In the data rows, the value 128 means zero.
Each row below has a hidden score, from 0 to 30, with 15 about the middle. What is it? The score is a weighted sum of the row's numbers plus the product of two more (or one squared), each taken from its middle value.
[136, 130, 55, 196, 168, 202, 218, 133, 123, 103, 114, 142, 90, 170, 89, 103] 17
[108, 163, 94, 103, 149, 121, 88, 93, 147, 169, 10, 94, 146, 130, 148, 125] 25
[142, 100, 117, 145, 109, 132, 181, 142, 81, 166, 134, 110, 119, 98, 74, 133] 17
[98, 66, 84, 79, 136, 79, 183, 113, 118, 172, 134, 163, 144, 78, 83, 91] 24
[160, 125, 155, 126, 98, 139, 138, 162, 109, 151, 112, 80, 118, 113, 89, 116] 16
[61, 178, 154, 135, 105, 116, 140, 118, 125, 73, 136, 163, 168, 108, 119, 115] 11
[145, 170, 184, 92, 102, 120, 142, 129, 166, 118, 138, 112, 140, 156, 168, 139] 14
[126, 75, 159, 115, 136, 161, 153, 140, 109, 177, 149, 190, 115, 83, 131, 99] 20
[146, 199, 156, 122, 113, 141, 32, 124, 170, 96, 84, 59, 186, 137, 166, 207] 14
[112, 173, 84, 158, 147, 150, 128, 108, 104, 131, 94, 144, 152, 119, 132, 100] 12
[147, 106, 128, 125, 142, 149, 146, 124, 111, 137, 67, 75, 109, 137, 64, 147] 22
[152, 128, 185, 105, 92, 125, 169, 137, 166, 45, 186, 119, 137, 180, 118, 157] 11
[133, 106, 154, 92, 163, 104, 93, 144, 159, 164, 123, 167, 147, 89, 157, 107] 15
[153, 101, 186, 94, 139, 141, 154, 158, 125, 150, 145, 211, 125, 86, 134, 113] 23
[129, 101, 168, 140, 27, 175, 138, 102, 200, 154, 87, 104, 199, 131, 33, 121] 17
[71, 124, 98, 152, 160, 153, 179, 171, 123, 130, 122, 130, 82, 162, 153, 92] 25
[189, 102, 129, 182, 101, 206, 176, 102, 213, 88, 228, 155, 82, 201, 115, 95] 11
[105, 67, 92, 75, 127, 87, 130, 108, 42, 161, 152, 211, 102, 55, 102, 112] 16
[152, 95, 116, 107, 129, 152, 128, 116, 134, 148, 129, 92, 117, 147, 96, 145] 15
[110, 168, 99, 140, 170, 124, 152, 126, 87, 118, 132, 117, 91, 140, 156, 161] 14
[142, 162, 212, 144, 32, 180, 74, 121, 170, 116, 135, 92, 175, 118, 41, 118] 17
[160, 76, 110, 131, 123, 130, 156, 151, 162, 140, 174, 69, 58, 197, 148, 100] 15
[190, 49, 109, 159, 86, 193, 126, 117, 217, 112, 185, 153, 91, 209, 129, 104] 12
[84, 187, 150, 153, 101, 106, 128, 119, 118, 77, 152, 152, 132, 124, 148, 78] 10
[151, 165, 122, 143, 122, 154, 123, 145, 97, 124, 100, 134, 162, 110, 136, 127] 11
[97, 183, 175, 78, 125, 24, 67, 145, 59, 116, 181, 105, 109, 67, 176, 194] 10
[146, 163, 121, 157, 105, 167, 115, 149, 107, 134, 136, 104, 116, 83, 115, 113] 13
[137, 80, 200, 110, 130, 140, 192, 155, 108, 118, 188, 202, 99, 85, 109, 105] 16
[135, 200, 172, 126, 74, 157, 101, 138, 175, 78, 85, 32, 192, 141, 136, 160] 11
[87, 146, 145, 132, 105, 105, 166, 119, 130, 107, 162, 151, 135, 119, 138, 116] 11
[114, 75, 154, 139, 180, 160, 130, 133, 86, 170, 151, 195, 98, 55, 128, 109] 22
[163, 101, 153, 150, 22, 190, 116, 120, 231, 136, 93, 73, 220, 162, 15, 121] 21
[99, 157, 139, 136, 97, 135, 141, 163, 75, 150, 178, 144, 91, 92, 132, 104] 16
[96, 109, 146, 115, 174, 156, 150, 155, 144, 121, 125, 179, 123, 77, 150, 88] 27
[107, 96, 104, 152, 184, 166, 160, 165, 161, 104, 132, 175, 158, 109, 119, 129] 13
[129, 118, 31, 192, 162, 157, 173, 111, 84, 125, 148, 175, 96, 146, 108, 88] 14
[68, 129, 147, 52, 139, 12, 82, 124, 93, 94, 138, 100, 135, 71, 152, 159] 11
[114, 123, 126, 25, 101, 5, 24, 113, 122, 172, 103, 124, 198, 97, 154, 146] 23
[111, 199, 110, 137, 150, 148, 146, 133, 137, 123, 84, 90, 184, 159, 120, 120] 15
[65, 157, 145, 120, 154, 105, 89, 161, 95, 151, 82, 118, 113, 84, 230, 124] 26
[122, 150, 89, 156, 141, 150, 150, 145, 142, 108, 154, 140, 121, 150, 163, 103] 10
[108, 144, 96, 156, 151, 146, 103, 123, 174, 141, 28, 85, 153, 169, 125, 134] 21
[109, 109, 127, 134, 173, 113, 102, 126, 137, 154, 105, 188, 139, 91, 139, 126] 16
[202, 101, 150, 190, 116, 186, 181, 167, 225, 95, 198, 162, 77, 222, 113, 92] 19
[132, 128, 141, 102, 174, 98, 121, 108, 93, 175, 142, 231, 152, 34, 150, 87] 11
[109, 175, 144, 136, 99, 108, 131, 124, 152, 115, 153, 137, 176, 124, 121, 101] 19
[143, 115, 157, 115, 105, 134, 116, 106, 183, 96, 117, 107, 140, 157, 156, 117] 11
[122, 177, 115, 153, 117, 145, 129, 117, 121, 99, 97, 133, 135, 149, 129, 104] 15
[124, 119, 160, 189, 21, 180, 118, 136, 180, 116, 115, 125, 193, 118, 32, 121] 14
[88, 107, 65, 97, 87, 98, 56, 79, 62, 155, 133, 102, 101, 77, 105, 82] 11
[111, 123, 179, 131, 105, 140, 128, 150, 156, 58, 177, 123, 129, 159, 170, 151] 11
[118, 130, 100, 150, 131, 132, 162, 155, 104, 148, 73, 122, 160, 119, 61, 122] 20
[126, 168, 29, 152, 171, 140, 140, 111, 88, 134, 107, 139, 93, 136, 111, 106] 19
[81, 179, 157, 112, 97, 109, 85, 107, 128, 114, 144, 147, 155, 101, 144, 97] 12
[151, 148, 145, 128, 156, 117, 190, 137, 147, 110, 119, 156, 123, 178, 140, 129] 20
[75, 127, 141, 155, 154, 143, 134, 121, 95, 99, 106, 133, 146, 102, 135, 121] 9
[112, 89, 185, 129, 74, 159, 166, 110, 164, 102, 139, 93, 200, 145, 34, 138] 8
[147, 59, 127, 91, 137, 121, 160, 143, 110, 165, 133, 172, 124, 76, 133, 96] 11
[142, 165, 168, 117, 96, 137, 82, 115, 166, 120, 41, 55, 199, 185, 153, 162] 13
[172, 71, 171, 91, 124, 114, 133, 177, 133, 144, 169, 107, 103, 127, 135, 125] 12
[74, 54, 89, 91, 168, 91, 157, 102, 47, 153, 141, 173, 69, 73, 59, 99] 20
[157, 121, 180, 105, 64, 145, 90, 106, 176, 120, 129, 121, 171, 151, 161, 111] 8
[158, 136, 12, 150, 170, 148, 134, 86, 102, 155, 86, 136, 118, 152, 107, 111] 22
[161, 195, 28, 155, 195, 144, 100, 124, 143, 153, 113, 156, 99, 141, 159, 89] 23
[127, 104, 77, 126, 148, 112, 129, 117, 121, 139, 99, 136, 120, 156, 161, 135] 14
[154, 150, 122, 136, 113, 134, 92, 120, 87, 147, 121, 101, 150, 81, 111, 133] 11
[129, 131, 80, 107, 172, 128, 171, 120, 128, 98, 66, 80, 169, 143, 46, 161] 22
[149, 59, 118, 162, 177, 174, 170, 162, 148, 108, 127, 152, 140, 122, 103, 141] 10
[136, 91, 146, 102, 181, 129, 116, 134, 142, 144, 64, 168, 150, 83, 144, 91] 18
[166, 136, 93, 100, 107, 88, 159, 140, 49, 167, 180, 142, 72, 90, 97, 86] 25
[152, 109, 132, 168, 153, 160, 143, 163, 111, 141, 123, 175, 106, 103, 120, 133] 18
[189, 112, 122, 127, 122, 140, 121, 147, 150, 122, 180, 125, 98, 125, 154, 131] 12
[139, 172, 180, 124, 82, 123, 81, 137, 199, 95, 139, 90, 195, 151, 174, 129] 10
[154, 111, 37, 209, 187, 163, 140, 118, 111, 141, 102, 154, 41, 185, 108, 139] 23
[109, 163, 111, 163, 160, 132, 118, 154, 96, 117, 154, 187, 79, 136, 187, 120] 21
[174, 143, 110, 125, 110, 131, 131, 154, 87, 115, 194, 120, 41, 141, 129, 112] 17
[106, 208, 157, 87, 152, 91, 79, 104, 134, 152, 86, 174, 176, 86, 209, 130] 15
[127, 135, 53, 170, 212, 151, 136, 124, 90, 155, 96, 164, 85, 151, 124, 120] 20
[100, 173, 168, 99, 152, 115, 97, 135, 102, 119, 73, 126, 151, 101, 197, 139] 22
[112, 164, 149, 100, 87, 99, 44, 92, 154, 118, 131, 103, 179, 119, 148, 148] 10
[115, 115, 136, 107, 164, 88, 90, 115, 111, 183, 44, 147, 145, 86, 207, 163] 15
[113, 121, 66, 91, 165, 70, 90, 96, 118, 192, 132, 125, 137, 88, 102, 87] 29
[205, 101, 156, 117, 89, 117, 189, 155, 135, 89, 213, 116, 19, 184, 118, 151] 20
[75, 64, 54, 68, 138, 88, 109, 100, 29, 214, 136, 189, 82, 41, 86, 111] 25
[174, 130, 131, 108, 107, 132, 179, 170, 126, 110, 194, 76, 70, 147, 146, 109] 14
[101, 75, 89, 85, 147, 73, 118, 128, 70, 187, 145, 151, 97, 42, 112, 127] 14
[129, 101, 118, 105, 126, 116, 81, 145, 140, 138, 183, 105, 98, 151, 163, 129] 11
[114, 211, 132, 159, 92, 156, 147, 160, 80, 111, 110, 100, 115, 160, 158, 113] 17
[56, 107, 120, 196, 193, 184, 163, 118, 133, 102, 102, 172, 173, 88, 130, 121] 7
[131, 61, 91, 130, 143, 89, 186, 156, 71, 171, 191, 200, 74, 74, 81, 105] 19
[137, 156, 178, 104, 89, 129, 75, 126, 217, 134, 133, 102, 180, 185, 168, 129] 13
[176, 126, 121, 110, 105, 141, 118, 149, 107, 143, 82, 94, 114, 125, 95, 144] 23
[62, 110, 61, 127, 164, 112, 134, 112, 109, 138, 46, 98, 168, 101, 73, 155] 16
[111, 151, 124, 124, 141, 127, 110, 124, 102, 131, 110, 155, 132, 81, 173, 110] 13
[96, 246, 174, 70, 151, 105, 51, 123, 86, 108, 115, 120, 138, 84, 230, 130] 28
[119, 139, 55, 178, 207, 168, 208, 146, 78, 107, 137, 115, 81, 161, 122, 136] 11
[121, 93, 168, 158, 68, 175, 143, 110, 174, 117, 134, 113, 187, 155, 17, 109] 12
[173, 63, 136, 91, 181, 128, 114, 142, 153, 166, 105, 191, 145, 107, 155, 127] 16
[109, 150, 72, 155, 133, 122, 147, 140, 71, 126, 71, 127, 145, 115, 87, 138] 18
[91, 138, 89, 135, 172, 171, 138, 149, 100, 101, 95, 147, 141, 110, 127, 91] 24
[146, 181, 159, 115, 94, 161, 117, 142, 186, 84, 111, 35, 175, 175, 179, 151] 8
[119, 154, 62, 192, 193, 164, 141, 148, 94, 141, 103, 162, 101, 133, 122, 91] 17
[110, 111, 9, 131, 188, 132, 137, 109, 75, 152, 110, 102, 72, 133, 158, 118] 13
[120, 153, 138, 138, 142, 129, 137, 111, 104, 102, 144, 159, 139, 116, 136, 167] 10
[149, 134, 193, 107, 72, 101, 135, 164, 172, 103, 174, 97, 164, 176, 150, 134] 15
[99, 196, 164, 166, 154, 124, 58, 158, 166, 75, 78, 44, 178, 131, 193, 187] 8
[158, 105, 211, 124, 7, 190, 151, 134, 175, 144, 124, 122, 185, 122, 47, 101] 15
[141, 93, 185, 133, 83, 152, 161, 162, 188, 93, 174, 122, 137, 173, 134, 119] 9
[122, 65, 120, 31, 125, 34, 133, 123, 109, 163, 151, 140, 139, 149, 165, 154] 16
[177, 72, 195, 86, 65, 143, 158, 103, 196, 120, 154, 110, 158, 183, 146, 141] 9
[153, 140, 102, 105, 127, 75, 137, 112, 96, 136, 179, 125, 78, 100, 112, 130] 26
[107, 134, 84, 128, 124, 133, 139, 142, 141, 121, 146, 102, 103, 129, 114, 104] 16
[183, 66, 105, 175, 87, 205, 172, 156, 191, 136, 178, 119, 66, 210, 126, 68] 14
[103, 86, 117, 133, 106, 111, 95, 82, 179, 121, 88, 105, 170, 168, 127, 158] 12
[104, 145, 84, 97, 152, 91, 114, 105, 108, 131, 88, 148, 156, 110, 174, 104] 13
[218, 48, 132, 192, 101, 232, 169, 108, 199, 114, 182, 201, 68, 226, 124, 86] 15
[130, 166, 119, 159, 126, 168, 146, 131, 130, 136, 96, 105, 144, 128, 150, 133] 11
